In the data rows, zero lies at 4.5, halfway between 4 and 5.
Here is a table of points, one per row:
3;3;6;3;4;4;8;6;3;3;3;1;6;3;4;4;3;2;7;3;3;8;9;1;2;3;5;4;7;4;6;3;4;4;4;6;6;3;0;5;5;6;3;7;6;4;4;6;4;1
6;8;5;0;3;5;8;6;5;8;3;5;8;6;3;2;4;5;4;5;5;4;6;7;4;5;5;4;5;5;5;4;5;5;5;7;4;3;5;4;3;7;6;2;2;6;2;2;7;6
2;3;3;4;9;7;8;3;4;5;7;4;5;4;0;4;5;4;2;2;3;4;0;2;4;3;2;6;5;4;7;2;7;5;6;3;4;5;5;6;4;5;6;3;3;3;6;6;7;7
7;4;4;5;3;7;3;3;3;3;6;4;3;3;4;4;4;4;5;9;4;4;3;7;6;5;3;6;4;4;7;5;5;9;4;3;3;5;3;5;6;5;5;2;6;3;5;6;2;2
3;6;7;6;4;4;1;6;6;3;3;7;7;3;2;3;4;4;4;4;4;6;5;6;8;4;3;3;5;2;3;4;5;3;4;5;4;5;3;3;4;9;5;5;5;7;4;5;3;7
5;5;3;3;5;4;4;3;2;3;5;4;7;3;6;2;7;3;6;7;5;2;4;3;4;6;7;5;2;3;4;4;4;1;5;3;7;3;3;6;4;6;4;3;2;4;2;6;4;7
5;5;3;3;3;7;8;1;4;3;4;5;3;3;5;4;4;5;5;5;3;2;4;3;7;7;2;5;4;2;2;5;5;3;3;4;4;4;4;6;3;5;6;8;4;6;1;4;6;2
6;4;4;5;3;4;4;5;7;4;4;6;2;5;3;2;4;5;5;7;5;6;4;3;3;4;6;4;5;6;3;5;2;6;4;5;3;2;6;8;4;4;4;9;8;7;9;3;8;5
6;0;4;5;4;0;4;3;6;6;4;3;8;4;4;1;6;4;5;4;2;5;2;3;7;5;5;5;5;4;3;3;4;6;5;5;4;5;5;3;3;3;1;7;3;6;6;1;3;3
5;3;4;4;4;4;5;3;5;2;6;2;5;3;4;2;4;5;5;3;7;4;5;6;6;1;6;6;5;7;4;7;6;3;5;6;5;5;4;4;3;4;1;6;4;3;4;0;4;4
3;6;2;9;5;5;2;5;2;4;2;5;4;6;7;3;6;6;3;4;5;2;3;5;4;5;3;5;5;3;5;5;3;6;4;9;4;5;4;4;6;8;4;5;4;2;5;3;3;4
6;6;7;5;4;2;2;5;5;3;3;2;6;6;4;4;6;6;5;3;4;4;5;4;6;6;2;2;5;8;4;3;6;5;5;4;5;3;3;5;4;5;5;4;6;6;2;5;9;6
5;6;4;3;3;3;4;7;5;5;5;3;5;6;7;4;3;3;7;4;4;5;7;6;7;6;4;2;5;3;4;2;5;3;7;4;1;4;7;3;3;5;4;0;6;3;4;3;8;6
4;7;4;8;5;5;4;6;5;3;5;9;6;9;6;5;3;6;5;3;5;4;8;1;3;6;2;5;5;6;7;3;2;5;5;4;7;5;5;4;4;7;2;4;4;4;5;5;3;3
6;3;4;6;3;4;6;1;6;5;4;3;3;4;8;4;2;4;3;5;7;4;3;5;5;3;5;3;1;3;5;0;6;2;3;4;5;3;2;2;6;6;9;5;4;2;5;6;5;3
6;3;5;5;4;5;4;7;4;6;4;4;3;4;4;7;5;5;7;5;3;4;4;3;4;3;7;5;3;8;2;5;5;7;7;6;3;5;7;6;1;7;6;6;5;2;5;5;3;6
1;3;4;5;6;3;3;5;3;4;7;5;0;5;0;4;4;4;4;5;4;4;8;2;1;4;3;6;1;4;5;5;7;3;5;3;1;6;5;5;7;3;6;3;3;4;4;5;6;6
2;5;2;2;5;5;3;5;9;5;6;3;4;7;7;7;7;0;6;5;6;4;4;5;5;4;2;5;4;3;4;6;7;5;2;4;5;5;3;6;6;3;7;6;3;4;5;5;3;5
4;8;5;7;4;7;5;4;3;4;2;6;8;9;4;5;1;5;5;4;5;6;6;5;4;8;8;5;5;2;4;3;4;6;4;2;6;6;7;4;6;4;4;5;4;2;3;3;4;4
6;3;6;3;7;4;6;2;5;4;3;4;7;4;6;4;3;2;5;6;5;3;5;3;2;3;4;6;3;4;1;5;2;7;5;5;4;4;8;2;4;4;4;5;8;8;6;3;3;5
4;4;2;4;7;4;5;0;4;4;5;7;4;5;6;8;8;5;6;5;5;5;5;7;6;1;5;7;5;3;5;6;5;4;5;4;2;3;1;5;6;4;4;4;3;4;6;6;6;5
7;6;6;5;5;5;3;5;7;6;3;2;2;3;7;3;6;7;6;1;2;4;6;5;2;3;3;4;6;1;7;7;2;2;2;4;7;6;7;7;4;3;6;3;2;5;4;4;4;4
4;5;4;6;6;5;8;8;7;7;5;4;3;1;5;6;4;4;3;4;6;6;6;4;5;7;6;3;2;7;2;6;2;6;6;2;5;6;2;2;5;3;4;3;3;4;7;4;4;5
4;5;4;5;4;6;3;4;2;5;5;6;4;3;4;4;8;2;6;5;8;4;5;3;5;5;8;6;7;5;7;4;5;5;3;3;4;5;4;4;3;3;9;2;5;8;3;5;4;1
7;7;4;4;2;3;9;2;4;5;6;3;3;5;3;3;7;5;3;5;4;1;7;6;7;6;5;5;3;4;4;5;5;2;3;4;3;2;6;6;4;4;4;4;6;4;6;7;1;3
4;6;7;4;3;3;2;5;2;5;5;6;3;6;3;4;4;4;6;2;4;4;3;7;3;6;6;6;2;3;3;5;3;4;7;6;8;2;3;0;3;5;6;4;6;3;7;4;8;5
2;8;5;3;5;0;4;4;4;3;3;5;5;4;4;4;1;7;4;4;3;5;0;5;5;5;4;5;3;5;6;6;3;6;5;4;5;4;4;3;2;3;7;4;4;3;4;6;7;4
4;5;3;5;3;2;5;4;4;6;4;1;1;3;3;4;1;2;8;2;5;4;3;5;4;2;6;3;6;6;4;5;4;5;6;4;6;2;6;6;6;6;1;5;4;7;3;5;3;3
6;5;8;3;6;6;0;3;7;6;5;4;6;3;6;7;4;4;0;3;1;6;5;2;3;6;6;5;5;7;6;7;3;1;4;4;2;5;4;5;5;5;3;4;3;2;6;2;5;3
4;2;5;5;3;6;5;6;5;4;6;5;8;3;5;7;4;8;6;6;8;3;0;6;4;5;5;4;2;4;5;3;4;2;4;5;3;3;6;7;6;4;5;3;5;3;2;5;5;2
4;5;7;2;4;3;6;7;3;1;5;6;2;5;6;6;6;6;1;5;6;4;3;0;8;3;4;3;7;2;5;6;5;7;5;4;7;5;6;3;5;6;4;7;3;6;5;4;4;7
5;3;4;3;3;5;5;7;3;5;2;7;5;3;5;5;6;5;6;4;6;1;3;4;3;4;6;5;5;5;5;5;6;4;1;0;4;4;4;3;5;3;2;3;6;3;4;7;5;3
4;2;2;6;3;2;5;4;2;4;2;6;7;6;5;6;4;5;1;3;7;5;8;7;5;7;2;5;8;4;4;6;4;5;5;5;8;5;8;7;4;6;6;4;5;2;7;4;4;5
0;5;6;7;4;6;3;5;5;6;4;6;5;6;4;4;5;7;2;8;6;3;4;4;7;3;5;4;7;3;4;6;5;5;7;6;7;5;4;4;3;4;3;4;4;4;7;4;5;4
3;2;4;4;5;7;4;6;5;5;6;5;6;4;4;4;2;4;7;4;3;3;8;8;5;5;5;7;6;5;7;5;6;4;4;3;3;5;4;4;7;4;8;8;3;8;6;6;3;6
6;4;8;5;8;4;5;7;3;6;4;5;4;6;8;4;5;3;3;3;3;5;3;8;3;3;4;4;4;7;4;6;3;3;4;4;6;9;4;9;5;3;5;5;3;4;5;4;5;3
6;5;3;6;3;4;5;2;6;7;6;5;8;3;5;6;9;7;4;5;3;7;3;4;2;3;4;1;3;7;4;7;5;7;5;4;4;6;7;2;4;4;4;8;9;3;2;5;5;6
7;4;5;7;5;5;5;5;4;8;6;4;4;4;5;8;0;4;5;5;4;6;3;0;6;5;6;5;4;5;3;7;6;4;3;8;4;5;3;5;4;3;4;2;6;5;6;6;4;7
4;4;6;5;4;4;5;4;4;4;2;5;0;7;3;6;6;5;2;5;4;3;2;6;7;5;3;4;7;6;6;4;2;1;6;4;5;6;4;1;4;5;4;5;7;5;3;3;3;8
2;3;5;1;4;5;5;3;3;3;5;3;2;3;7;2;4;7;6;3;3;8;7;3;3;5;4;4;5;8;4;2;5;4;4;7;6;2;5;4;7;3;2;2;6;6;4;4;1;4
4;4;5;4;6;6;2;3;4;4;6;3;4;4;2;7;6;4;4;5;6;6;6;8;4;5;4;6;4;4;7;1;6;5;3;6;4;7;5;3;5;2;1;7;3;5;4;7;6;5
6;4;4;4;6;6;3;7;7;6;6;5;2;5;5;6;3;5;2;3;2;6;5;5;3;7;9;1;3;3;4;5;5;7;5;4;4;7;3;6;5;5;3;4;6;8;4;3;3;4
8;5;2;5;4;7;4;6;3;2;5;5;5;5;2;7;6;3;4;8;3;6;4;5;5;1;1;6;4;5;4;5;5;3;4;4;4;3;4;3;7;2;6;2;3;4;5;4;4;2
There is one direction along which these points spread out most. Take the direction at right angles to it along which they spread out most. Go by this last direction. How far along it is each point below, from 0 to 99? The average is 50, and the first point in the table lies past the average. One standard deviation of the points above along it is 16.
4;6;7;4;3;3;2;5;2;5;5;6;3;6;3;4;4;4;6;2;4;4;3;7;3;6;6;6;2;3;3;5;3;4;7;6;8;2;3;0;3;5;6;4;6;3;7;4;8;5 33
7;4;4;5;3;7;3;3;3;3;6;4;3;3;4;4;4;4;5;9;4;4;3;7;6;5;3;6;4;4;7;5;5;9;4;3;3;5;3;5;6;5;5;2;6;3;5;6;2;2 47
6;5;3;6;3;4;5;2;6;7;6;5;8;3;5;6;9;7;4;5;3;7;3;4;2;3;4;1;3;7;4;7;5;7;5;4;4;6;7;2;4;4;4;8;9;3;2;5;5;6 62
3;6;2;9;5;5;2;5;2;4;2;5;4;6;7;3;6;6;3;4;5;2;3;5;4;5;3;5;5;3;5;5;3;6;4;9;4;5;4;4;6;8;4;5;4;2;5;3;3;4 22
6;3;4;6;3;4;6;1;6;5;4;3;3;4;8;4;2;4;3;5;7;4;3;5;5;3;5;3;1;3;5;0;6;2;3;4;5;3;2;2;6;6;9;5;4;2;5;6;5;3 45
5;5;3;3;5;4;4;3;2;3;5;4;7;3;6;2;7;3;6;7;5;2;4;3;4;6;7;5;2;3;4;4;4;1;5;3;7;3;3;6;4;6;4;3;2;4;2;6;4;7 44
2;5;2;2;5;5;3;5;9;5;6;3;4;7;7;7;7;0;6;5;6;4;4;5;5;4;2;5;4;3;4;6;7;5;2;4;5;5;3;6;6;3;7;6;3;4;5;5;3;5 51
7;6;6;5;5;5;3;5;7;6;3;2;2;3;7;3;6;7;6;1;2;4;6;5;2;3;3;4;6;1;7;7;2;2;2;4;7;6;7;7;4;3;6;3;2;5;4;4;4;4 56
6;8;5;0;3;5;8;6;5;8;3;5;8;6;3;2;4;5;4;5;5;4;6;7;4;5;5;4;5;5;5;4;5;5;5;7;4;3;5;4;3;7;6;2;2;6;2;2;7;6 39
6;4;4;4;6;6;3;7;7;6;6;5;2;5;5;6;3;5;2;3;2;6;5;5;3;7;9;1;3;3;4;5;5;7;5;4;4;7;3;6;5;5;3;4;6;8;4;3;3;4 71
4;7;4;8;5;5;4;6;5;3;5;9;6;9;6;5;3;6;5;3;5;4;8;1;3;6;2;5;5;6;7;3;2;5;5;4;7;5;5;4;4;7;2;4;4;4;5;5;3;3 28
